Rows are one point carried round by a steady rotation, each followed by how many steps it has turned.
The counts run from 0 to 541.
-.12  .36 -.36  .17 -.12  .11 -.01 -.20  .05 -.17 -.07 -.08 -.23  .25  .12  .04  .24  .11  .02  .20 -.06  .10  .33  .05 -.23 -.09  .02  .13 -.04 -.08  .33  .13  .00 -.33  .09  .01 -.12  .15  .13  .25  .00  .00 -.11  .18 -.16  .02 -.13  .03  .13  .19  .01  .18 -.04  .34  .18 -.06  .16 -.17 -.11  .31 -.39 | 271
 .00  .04 -.21 -.10 -.37  .08  .06 -.04 -.28  .02 -.11 -.15 -.11 -.08  .14  .00 -.12 -.20 -.12  .21 -.06 -.12  .54  .37  .06 -.26  .09 -.12 -.01  .02  .10  .03  .10 -.06  .07  .00  .09  .27 -.06 -.11 -.13  .08  .10  .31  .23 -.21 -.17 -.01  .04 -.08  .05  .51  .01 -.05  .07 -.31  .14 -.27 -.04  .01 -.03 | 397
 .19  .25  .08 -.13  .07 -.21  .15  .08 -.17 -.04  .03  .05  .13 -.01 -.12 -.11  .30 -.15  .30 -.24 -.20 -.07  .14 -.22 -.04  .12 -.23 -.03  .12 -.18 -.41 -.09  .09 -.11 -.01  .14 -.11 -.15 -.14 -.21 -.09 -.19 -.27 -.02  .08 -.18  .46 -.13  .00  .06 -.21 -.02 -.10  .12 -.08  .14  .13  .21  .11  .17 -.11 | 464
-.10 -.21 -.16 -.05 -.20  .09 -.03  .04  .04 -.02  .00 -.17  .05 -.06  .18 -.24 -.22 -.07 -.06  .34 -.24 -.02  .27  .29 -.08  .06  .07 -.09  .19  .11  .35  .05  .05  .03  .19  .18  .11  .24 -.14 -.17 -.22  .04  .14  .22  .25 -.18 -.08  .03 -.04  .03 -.01  .22 -.30  .03  .19 -.27  .17  .09 -.06  .12  .26 | 525
-.28 -.10 -.03 -.12 -.18  .23 -.13  .05 -.27 -.05 -.01 -.24 -.04  .01  .01  .05 -.18 -.25 -.22  .28 -.28  .20  .28  .27 -.16  .21  .09 -.03 -.09 -.29  .02 -.04  .06 -.18  .18  .09 -.09  .05 -.21 -.17  .03 -.06 -.28  .13  .17 -.26 -.27  .03 -.18 -.20 -.02  .01 -.06 -.19 -.04 -.12 -.07  .11  .06 -.17  .17 | 101
 .01  .32 -.14  .05  .04  .11 -.05  .01 -.10 -.01  .01  .01 -.17  .19  .12  .12  .18  .19  .14 -.02  .07  .12  .20 -.02 -.37 -.20  .06  .24  .07  .06 -.07 -.08  .15 -.26  .05  .29 -.21  .31 -.08  .15  .01  .05 -.01 -.01 -.31  .10 -.13  .02  .09 -.10 -.04 -.10  .06  .10 -.06  .02 -.09 -.47 -.11  .10 -.51 | 267
-.06  .02 -.04  .17  .17  .02 -.05 -.10  .13  .07  .15  .08 -.18  .25 -.31 -.12 -.09  .18  .05  .24 -.17  .07  .06  .04 -.02 -.16 -.16  .22 -.14  .13 -.12  .06 -.22 -.11  .06  .25 -.09  .06  .26  .32 -.12 -.15  .12  .23 -.17 -.04 -.11  .21 -.14  .42  .08 -.02 -.25 -.08  .20  .29 -.02  .09  .25  .05 -.28 | 57
-.04 -.10 -.02  .00  .10 -.01 -.10 -.16 -.20  .08 -.03  .00 -.33  .29 -.18  .13 -.16 -.33 -.07  .23 -.14  .06  .37  .23  .06 -.03  .03 -.16 -.30 -.47 -.09  .13  .00 -.22  .10 -.21  .07 -.22  .04  .04 -.01 -.09 -.30  .08  .02 -.07 -.22  .01 -.23  .23  .03  .04 -.16 -.14 -.06  .16 -.02  .15  .22  .02  .13 | 188
 .07  .12 -.06 -.05 -.15 -.31 -.24 -.08 -.21  .19 -.22  .22 -.06  .16 -.02 -.21 -.27 -.17 -.01  .14 -.13 -.30  .54  .16  .09 -.15  .14 -.06 -.03  .20 -.22  .16  .01  .06  .12  .21  .03  .03  .08 -.04 -.44 -.19  .07  .00 -.06 -.06  .01 -.14 -.02  .13  .17  .44 -.16  .03  .14  .20 -.04  .00  .06 -.05 -.16 | 182
 .14  .09  .09  .21  .08 -.05  .09  .13  .04  .30 -.17  .05  .17 -.05  .08 -.16  .10  .15  .12  .04 -.13 -.23  .10 -.05  .02 -.22 -.19  .32  .03 -.01 -.26 -.04  .13 -.16 -.12  .33 -.50  .13 -.11 -.10 -.02 -.20 -.09  .02  .06 -.13 -.10  .10  .12 -.24 -.26 -.27 -.19 -.13 -.07  .26 -.21 -.06  .09 -.29 -.23 | 446
 .03  .12 -.04 -.12  .05 -.17  .21  .26 -.11  .17  .06  .06 -.02  .03 -.23 -.02 -.08  .07 -.02  .00 -.28  .23  .20  .14  .09 -.38 -.20  .04 -.01 -.10 -.53 -.18 -.01 -.23 -.09  .28 -.15  .35 -.02  .20 -.07  .00 -.18 -.05 -.15 -.10  .03  .37 -.20 -.03 -.08 -.02  .09  .04 -.09  .19  .09 -.13  .02  .03 -.26 | 482
-.09  .16  .15 -.02  .12  .11 -.40  .09 -.16 -.13  .14 -.18  .06  .09  .12  .15  .12 -.04 -.09  .16 -.08  .06 -.05 -.04 -.35  .20  .24  .06 -.25 -.37  .17  .03  .38 -.21  .18  .07 -.16 -.21  .00 -.12  .20 -.14 -.35  .13  .10 -.03 -.25  .01  .08 -.08 -.17 -.02 -.17 -.02 -.16  .01 -.06  .00  .09  .01 -.14 | 408
-.04 -.18  .16  .06 -.50  .27 -.01  .10 -.23  .05 -.05 -.17 -.03  .04  .36  .04 -.16  .00 -.23  .14 -.15 -.11  .05  .14  .21 -.07  .04  .00 -.11 -.02  .36 -.01 -.12  .08 -.06 -.13 -.09  .13  .11 -.13 -.07  .07  .18  .20  .36 -.03 -.11 -.01 -.02  .12  .11  .15 -.12 -.14  .15 -.40  .23  .09  .18  .02  .10 | 110
 .10 -.19  .21 -.15 -.04 -.20 -.13 -.12 -.07  .05  .18  .04  .05 -.18  .21 -.18 -.02 -.05 -.08 -.09 -.42 -.29  .05  .03 -.09 -.10  .10 -.16  .07 -.02  .15  .16  .22 -.06  .04  .18 -.23 -.02 -.23 -.15 -.05 -.15  .14 -.20  .35  .07  .11 -.09  .38  .31 -.13 -.11 -.01  .25  .12  .11  .30 -.28 -.14  .16 -.07 | 131
 .11  .17  .04 -.01 -.20  .15  .47  .00 -.35 -.03  .11  .12 -.20  .18  .20 -.03  .14 -.03  .00 -.05 -.15  .40  .27 -.04  .11 -.01  .00 -.17  .10 -.08  .01 -.16 -.18 -.02 -.10 -.04  .09  .14 -.15  .11 -.15  .03 -.25  .06 -.13 -.16  .22 -.05 -.17 -.19  .08 -.18  .14  .00 -.23 -.21 -.12  .05  .20 -.17 -.26 | 374
-.33  .52  .00 -.01 -.20 -.06 -.03  .02 -.09 -.12 -.14 -.15  .06  .24  .05 -.03  .02  .03 -.06 -.34 -.11  .01  .20 -.11 -.15  .21 -.03  .17 -.01 -.06  .10  .00  .17 -.21 -.13  .10 -.11 -.02  .13 -.13 -.10 -.18 -.22  .15  .06 -.12  .21 -.04  .01 -.25 -.11  .14 -.08  .35 -.03  .15 -.11  .12  .09 -.12 -.34 | 286
-.09 -.11  .34 -.22 -.07  .33 -.34  .19 -.06 -.04  .38 -.13  .10 -.11  .14  .03  .12  .00 -.06 -.02 -.17  .01 -.28  .00 -.22  .31 -.01  .01 -.17 -.30  .19 -.02  .24  .00  .16  .05 -.29 -.23 -.02 -.21  .29 -.17 -.01  .10  .29  .06 -.01  .10  .05  .23 -.20 -.05 -.08 -.05 -.12 -.27  .18  .17  .23  .17 -.07 | 116
-.31 -.18  .15 -.50 -.28 -.07 -.13 -.19 -.26 -.13  .32  .03  .00 -.26 -.21 -.26 -.11 -.24 -.39 -.16 -.15  .03  .21  .15 -.05  .12  .10 -.30 -.05 -.01 -.05 -.01  .07 -.16  .05  .18 -.10  .01 -.17 -.10 -.06 -.27 -.09 -.02  .20 -.17  .14 -.04  .08  .11  .09  .11  .11  .09 -.07 -.03  .05 -.04  .05 -.16 -.24 | 387
-.01  .36  .14  .15 -.02  .03 -.21  .00 -.23  .00 -.07 -.22  .16  .08  .21  .01  .14  .10 -.11 -.02 -.23  .14 -.05 -.07 -.21  .18  .16  .07 -.18 -.31  .15 -.01  .21 -.31  .11  .16 -.22 -.11  .05 -.05  .08 -.19 -.42  .10  .19  .01 -.17  .01  .15 -.33 -.24 -.08  .06  .17 -.12  .14 -.11 -.04  .10 -.16 -.44 | 409
-.10  .17  .15 -.21 -.10  .07 -.36  .17 -.01  .09  .16  .12  .04  .30  .27 -.13 -.11  .13 -.08  .09 -.07  .09 -.06 -.03 -.15  .13  .16 -.01  .09  .10  .30 -.08  .04  .27  .15  .14  .00  .13  .08  .02 -.10 -.01  .12 -.08 -.23  .26  .16  .05 -.13  .06  .24  .09 -.05 -.10 -.06 -.38  .21  .22  .27  .32 -.18 | 508
 .21  .26  .05  .33  .06 -.21  .04  .19 -.04  .29 -.36  .00  .23  .26  .27 -.15 -.07  .15  .11  .07 -.26 -.06  .02 -.12  .13 -.05  .06  .17  .12  .06  .00 -.01 -.03 -.03  .03  .27 -.10  .10  .01 -.10 -.34 -.22 -.15  .05  .09 -.10  .06  .03  .00 -.32 -.15 -.02 -.24  .05  .01  .17 -.16  .36  .16 -.10 -.08 | 323
 .09  .23  .04 -.15 -.15 -.13 -.05  .00 -.29  .08 -.03  .03  .14  .24  .23 -.17  .08  .07  .12  .07 -.03  .19  .08  .13  .29  .17  .10 -.22  .11  .18  .24  .12 -.15  .18  .12  .17  .23  .05  .02  .00 -.26 -.03  .05  .40  .16 -.22  .23 -.09 -.27 -.36  .11  .39  .08  .17 -.09 -.19  .09  .26  .30 -.10 -.17 | 506
 .15  .02  .26  .29 -.17 -.12 -.07 -.17  .06  .27 -.12  .05  .06  .03  .26 -.10 -.21  .17 -.16 -.02 -.19 -.34 -.13 -.13  .23 -.20  .04  .13 -.08 -.11  .19  .10 -.15  .03 -.14  .00 -.51 -.19  .12  .04  .02 -.16  .12 -.11  .33  .11 -.07  .01  .22  .09 -.12 -.17  .00  .00 -.02  .20 -.06  .11  .19 -.12 -.27 | 22
-.05 -.22  .30 -.01 -.10  .11  .03  .05 -.24  .21  .15 -.15  .18 -.10  .29 -.11  .24  .00 -.06 -.23 -.16  .13 -.21 -.09  .08  .16 -.03  .02  .02 -.09  .14  .00  .05 -.08  .00  .17 -.23 -.12 -.22 -.15  .21 -.24 -.01  .29  .26 -.08  .10  .05 -.07 -.30 -.25 -.17  .15  .14 -.22 -.10 -.13  .02  .30 -.36 -.21 | 118
 .27 -.03  .20  .02 -.03  .04 -.05  .03 -.06  .01  .18  .10 -.22  .21  .00  .13  .16 -.04  .12 -.03 -.09 -.23  .07 -.14 -.04 -.18 -.13  .10 -.13 -.36 -.10  .09 -.02 -.03  .02 -.28 -.14 -.31  .21  .03  .04 -.03  .05 -.09  .02  .17  .19 -.14  .00  .62  .00 -.07 -.09 -.07  .04  .06  .25  .04  .25  .40 -.01 | 458
 .19  .14 -.04  .24  .28 -.01 -.23  .22 -.09  .14 -.11 -.23  .10  .34  .09  .18  .10 -.08  .26  .27 -.12 -.06  .13 -.08 -.18  .09 -.12  .23 -.05 -.21 -.06 -.01  .27 -.15  .19  .05  .10 -.12  .01 -.27 -.07 -.01 -.20  .20 -.03 -.06 -.07  .06 -.22 -.12 -.25  .07 -.36 -.11  .02  .06  .08  .24  .20  .17  .18 | 321
-.15  .10 -.33 -.13  .03 -.18  .05 -.28  .32  .12  .04  .15 -.19  .37 -.20 -.01  .01  .05  .08  .11  .02  .10  .30 -.10 -.14  .06 -.23  .08  .14  .12  .28  .04 -.28  .09 -.05  .08 -.07 -.01  .06  .09 -.24  .05  .23  .04 -.39  .10  .31 -.15 -.05  .08  .14  .01 -.10 -.04 -.05 -.01 -.01  .20  .19  .31 -.11 | 471
 .20  .46  .29 -.14  .04 -.09 -.08  .19 -.26 -.18  .12 -.06  .07  .09 -.02  .09 -.05  .02  .15  .02 -.17  .23 -.06  .00 -.09  .06  .12 -.18 -.05 -.32 -.06 -.11  .29 -.09  .05  .00  .02  .01  .11  .03  .00 -.13 -.41  .15  .18 -.21  .09  .10 -.11 -.22 -.22  .08  .18 -.09 -.20  .02  .27  .09  .24  .10 -.33 | 500
-.07  .11  .12 -.11 -.25 -.13 -.14 -.12 -.12  .09  .10 -.20  .05  .13  .35  .13  .16  .05  .07 -.19 -.15 -.25 -.04 -.11 -.25 -.01  .06  .08  .22  .01  .09  .02  .12 -.15  .18  .11  .12 -.05 -.26 -.22 -.15 -.04  .33  .06  .16  .13  .09 -.09  .07 -.02 -.03  .18  .16  .13  .18 -.06  .44 -.32 -.08  .26 -.22 | 126
-.19  .16 -.14 -.16 -.08 -.23 -.08 -.11  .22  .10  .05  .14 -.23  .26 -.18 -.07 -.09  .07 -.04 -.08 -.19 -.04  .08 -.13 -.17 -.13 -.18  .17  .10  .04 -.05  .00 -.26  .06 -.05  .11 -.11  .03  .08  .22 -.17  .04  .25 -.23 -.32  .28  .33  .04 -.11  .26  .21  .02  .01  .00  .09  .08  .20  .04  .07  .44 -.35 | 472
-.02  .17  .03 -.30 -.16 -.28 -.06  .06 -.23 -.07  .03  .05 -.03 -.08  .11 -.08 -.31  .09  .01  .08 -.31 -.08  .20  .22 -.13 -.24  .24 -.22  .10  .11  .00  .03  .16  .04  .20  .17  .26  .27 -.03  .04 -.30  .01  .05 -.11  .08 -.04  .11  .11 -.02  .01  .12  .36  .08  .21  .11 -.05  .30 -.15 -.11  .15 -.18 | 90
-.18 -.21  .02 -.34 -.19 -.13 -.15 -.33 -.14  .14  .12  .05  .01  .13  .09 -.14 -.01 -.09 -.19  .08 -.19  .27  .02  .07  .16  .35  .13 -.35 -.02  .04  .39  .09 -.26  .22  .10  .10  .07 -.14 -.16  .01 -.07 -.17  .06  .19  .12 -.02  .14 -.20 -.14  .00  .10  .11  .22  .17 -.15 -.11  .07  .22  .26 -.05 -.02 | 511
 .32  .29  .05  .26 -.03  .03  .13  .21 -.17  .07 -.11  .06  .04  .04  .14 -.09  .08  .28  .25  .22 -.19  .19  .05  .06  .09 -.36 -.09  .10  .24  .14 -.17 -.13 -.19 -.09  .04  .25 -.03  .36 -.05  .15 -.25 -.06 -.09  .15  .00 -.16 -.05  .12 -.01 -.01 -.05 -.05 -.02 -.07  .10  .08  .25 -.12 -.04 -.01 -.41 | 359
-.11  .14 -.05 -.13 -.53 -.09  .10  .05 -.16  .07 -.11 -.13  .04 -.09  .19 -.02 -.23  .00 -.25 -.05 -.15 -.10  .39  .28  .05 -.31  .07  .05  .06  .02 -.15 -.09  .06 -.17  .04  .18 -.03  .39 -.13  .03 -.15  .04 -.10  .13  .25 -.03 -.17  .18  .09 -.11  .01  .36  .23  .19  .07 -.23  .18 -.30 -.18 -.06 -.32 | 396
 .06  .15  .05 -.29 -.27 -.03  .19 -.04  .03 -.31  .35 -.07  .03 -.23  .16 -.16  .07  .18  .11 -.15 -.07 -.25  .06 -.06 -.21 -.08 -.10 -.18  .24  .25  .12  .01  .09  .01 -.03  .08 -.10  .00  .00 -.01 -.10 -.03  .29  .13  .31 -.20  .27 -.01  .16  .26 -.05  .18  .02  .02  .17 -.15  .43 -.17 -.09  .25 -.26 | 254
 .17  .02  .12  .24 -.30  .29  .31  .12 -.26  .14 -.07 -.24 -.03  .02  .48 -.02 -.03  .20 -.02  .07 -.18  .02  .14 -.01  .02 -.19  .00  .15  .14  .00  .26 -.10  .00 -.11 -.12 -.06 -.18  .09 -.17  .00  .05  .05 -.08  .13  .26 -.17 -.14  .11  .02 -.43 -.16 -.22 -.01 -.25 -.08 -.19 -.07 -.11  .07 -.35 -.11 | 538
-.39  .14 -.07  .05  .03  .25 -.03  .04 -.18 -.01  .09 -.36 -.08  .19 -.09  .21 -.05 -.07 -.17  .26 -.24  .37  .02  .14 -.29  .15  .09  .10 -.08 -.25  .16 -.08  .06 -.30  .13  .06  .00  .09 -.09  .02  .13 -.05 -.23  .31  .02 -.08 -.34  .21 -.24 -.15 -.05 -.09 -.07 -.08 -.06 -.03  .01  .07  .04 -.10 -.14 | 102
-.07 -.11  .10 -.22 -.24 -.13  .17  .11 -.31  .12  .01 -.10  .10 -.19  .23 -.01 -.26 -.02 -.17 -.06 -.47  .14  .09  .11 -.11 -.04  .06 -.08  .13 -.08 -.17 -.16  .07 -.10  .10  .17  .08  .25 -.38 -.18 -.09  .03 -.05 -.21  .22 -.02  .06  .17 -.09 -.23 -.12 -.01  .21  .16 -.14 -.09  .32 -.24 -.14  .06 -.04 | 519
 .12 -.11  .28 -.24  .06 -.13 -.38  .00 -.04  .24  .06  .13  .08 -.08  .11 -.26 -.28  .13 -.10  .21 -.37 -.04 -.19  .08 -.09 -.08  .30 -.04  .10 -.01 -.08  .04  .05  .16  .19  .42 -.13  .07 -.18  .04 -.11 -.26  .15 -.22  .05  .14 -.13  .18  .00  .26 -.01 -.17  .06 -.04  .10  .19  .22 -.11  .02  .05 -.23 | 222
